One hidden turn or mirror swaps the rows below in pairs. Which row is each named row swapped with?
The rows were stretched afterwards, more along some directions than others.
bot: [  8 -27  18  14  56 -57  15 -21  -6   9  18  44 -13  16   3  -8  -7   0
   0 -17 -60]
mufe: [-18   0 -31  23  33   0  21  44 -20 -28  22   9 -23  18 -17 -34  78 -22
  16  10 -48]
gotus: [-14 -19 -19   7  42 -13   4 -11   9  -4  21   1 -10 -14  11  -2   0 -28
  33 -26  -1]
laz: [-13  30  13  12  -9  -6 -20  28 -25 -12 -24 -27  -1  33   0  11  51 -21
  17  21 -18]
nifa: [ 22  44  21   2  10 -49 -23  27  28  34  11  -2  14  -8  -4 -36  45  -6
 -30 -14   5]
pav: [  3  14 -22  24   6 -15  -3   9   8  -2 -29  36  55  15   7 -20  22 -10
  35  21   4]
togi: [-26  45 -21 -10   9   9  -7  -7 -34  -8   3  21  -7 -30  15  -3 -37 -21
 -40  -6 -23]
Susu: [-42  19   4  -9   5   5  -5  -5 -56 -17  10   9  -8 -24  35  13 -17 -43
 -32  13 -22]
mumap: [ 12 -23  -5  22  52 -26  17  15 -19   9  12  17 -21  35 -14   2  -9  23
 -31  25 -43]
Repe: [ 12  -6   3 -27  22 -14 -11  25  27 -45   3  -3  14  29  23  11  13  -7
  14  27   4]
Tikur: [ 22  35 -32  25  35 -18 -17  24  15  10 -29  62  60  16   8 -23  11   1
   8  17   1]
Zuzi: [ 17  13 -25  20  29  -7  -4  24   8  -3 -21  53  48  22  15 -18  24 -11
  29  19 -17]
sepob: [ 10  19 -24  29  18  -1   2  22  -2   0 -37  45  47  20  -2 -17  17  -6
  27  15  -3]
leg: [ 32  16  11  62  20 -54 -36  41  48  37   2  30  11  -2   3  -4  36  15
 -23  10 -60]
sabor: [ 18 -43 -42  -3  50   4  33 -10   3 -36 -10  33 -11  40   1  -6 -17   5
  29  26  34]
molid: [-26 -24 -28  11  23 -29  37   8   3  -5  15  -5 -19  17  -4  -2  12 -11
  -6 -27 -50]
gugek: [ 29  14 -36 -17  39 -19  47  19  -2 -23 -40  -5   6   4   3  -2  13  16
  17   0  13]
Tedif: [ 13   1 -43  -9   7   3  17 -19  15 -34  -1 -31   4  -8 -23  -7  31  12
  37   8  27]
gutul: [ 31  45 -44  21  17   2 -14  21  30   1 -29  67  43   8   3 -27   2   9
  12   8 -13]
vopu: [  9 -57 -25  29   7 -18  33  15   7 -20  31  21 -11   9 -10 -11  22  12
  -3   6 -26]
dil: [ 27   0 -40 -13  14  -4  17 -18  36 -36   3 -18  10  -1 -17 -15  28  16
  40  10  40]
Feb: [ 14  18 -31  20  27  -5  -6   5  -5  -6 -24  60  49  18  -9 -22   9 -10
  29  30 -15]
niruk: [-20 -34  13  -4   1 -18   3  30 -12  11   4 -16  -6   2  45  14  -6 -30
  12 -24  19]
Tav: [ 23  -8 -57   7  22 -63  13   0  54  -6  16  57 -13  26   1 -41  46   5
 -44  -1  -4]
vov: [ 21  43  12   7  15 -47 -28  36  29  44   1  -6  14  -9   4 -32  37  -5
 -28 -10   3]
zegi: [ 39  43  16   2   9 -13  31  27   1  -6  30  46 -13 -22  -1 -26  23  -2
 -34  -3   1]
lav: [ 20  -7 -53 -10  15   6  19 -22  25 -36   9 -17   4 -10 -24 -14  19  14
  35  13  31]
ger: [-42  27   4 -12   3   5 -15 -17 -67 -12  -5   6   2 -23  19  21 -37 -38
 -23  23 -19]
nup: [  3  11   0  34 -31 -13  -2  32  40   0  -2  35  -8   7  27   1  28 -19
   3  -4  -9]
pil: [ 19  47  10  14  11 -38 -24  36  24  36   5 -11   5  -9 -12 -31  51  -1
 -27 -10  -8]
mitun: [-44  14   5 -14   6   2   6 -18 -60 -21   4  -4  -3 -21  11  18 -39 -28
 -42   9 -14]
vig: [ -8  -6 -29  18  11 -20  19  12 -38 -19   1  32 -25  16  -9   5  30  15
   9   0 -44]
lag: [-59  20  13  -6 -14  -5  -3 -19 -62 -10  12 -12  -2 -32  23  12 -21 -42
 -32  10 -12]
Lodos: [ 18   6 -40 -15  14   3   5 -17  22 -28  10 -20  15  -9 -18 -10  23   8
  37   0  36]
tis: [-18 -58 -40   9  44 -11  60   6  27 -11  43 -12 -21   2   5 -43  18   5
  17  33  24]
gimu: [  3 -22 -30 -21  37 -15  32 -27   1 -67  25  12  -2  43 -41 -31  33 -12
   7  13  -6]
kekod: [ 10   2  22  53  -5 -17  -7  -2 -10   5   0  54 -26  -5  18  11  21  -4
  20  14 -47]
pubi: [-41  30 -10 -10  16   8  -7 -17 -60 -13  11   2   4 -30  18  21 -39 -25
 -31   9  -8]
Bik: [ 15   0  24 -19  12 -31  -1   1  -4 -11  41  58  -2  18  12   3  -9   1
  -6 -17  -6]
vafup: [ 14  16 -23  28  43 -54 -31  27  -1  11  21  70  44  29 -19 -13  46   0
  -7  10 -44]
sefo: [ 45  23   3   3  24 -23  44  18  15 -12  30  37 -12  -4 -13 -35  23  26
 -36   3   3]
gato: [ 14  44  12  10  14 -48 -14  28  20  32  10 -12   0 -10  -5 -36  51  -2
 -32 -10  -5]
gagu: [ 24   0 -45 -19  20  -1  14 -18  34 -36   1 -22   9  -2 -26 -15  22  12
  32   3  35]
nipe: [-23 -14  26   6   6 -15  13  -6   1  16  19 -14 -31  16  -3   8 -11 -20
  -6 -20 -34]
kare: [ 12 -29 -42  44   5 -19  31   1  42 -18 -33  25 -18  37 -27 -21  38  12
  16  18 -30]
Mesiz: [-42  15   1 -25   6  -4 -38 -10 -58 -18  23  -2  10  -9  29  54 -20 -39
  15   2  10]
zule: [ 19  47   7   8  13 -49 -31  30  24  34   5  -6  15 -11  -4 -31  45   0
 -36 -10  -3]
kol: [  1   8  -7  -3  -4  -6 -12   6   9  27  34 -12  -5  18  27  32  11  -4
  36 -19   0]
biral: [ 20  13 -29 -17  31 -12  48  16  -4 -22 -34 -14  -6   4  12  -6  12  18
  16  -2  36]
Galu: [ 24 -23 -55   0  63 -42  32  -3  50  -7   1  41   2  26  18 -34  35  24
  40  20  23]
Pef: [  5  18  22  18  18 -39  -6  15  11  32  47  19 -27 -10  30   3  22  19
 -26  27 -28]
Vosif: [ -3 -30 -17  18  16 -30  13  41  48  12 -21 -31   3  10  44  -7  16  18
  12  57  34]

laz is swapped with gimu
lag is swapped with pav
sepob is swapped with mitun
gutul is swapped with togi
vopu is swapped with niruk
Lodos is swapped with zule

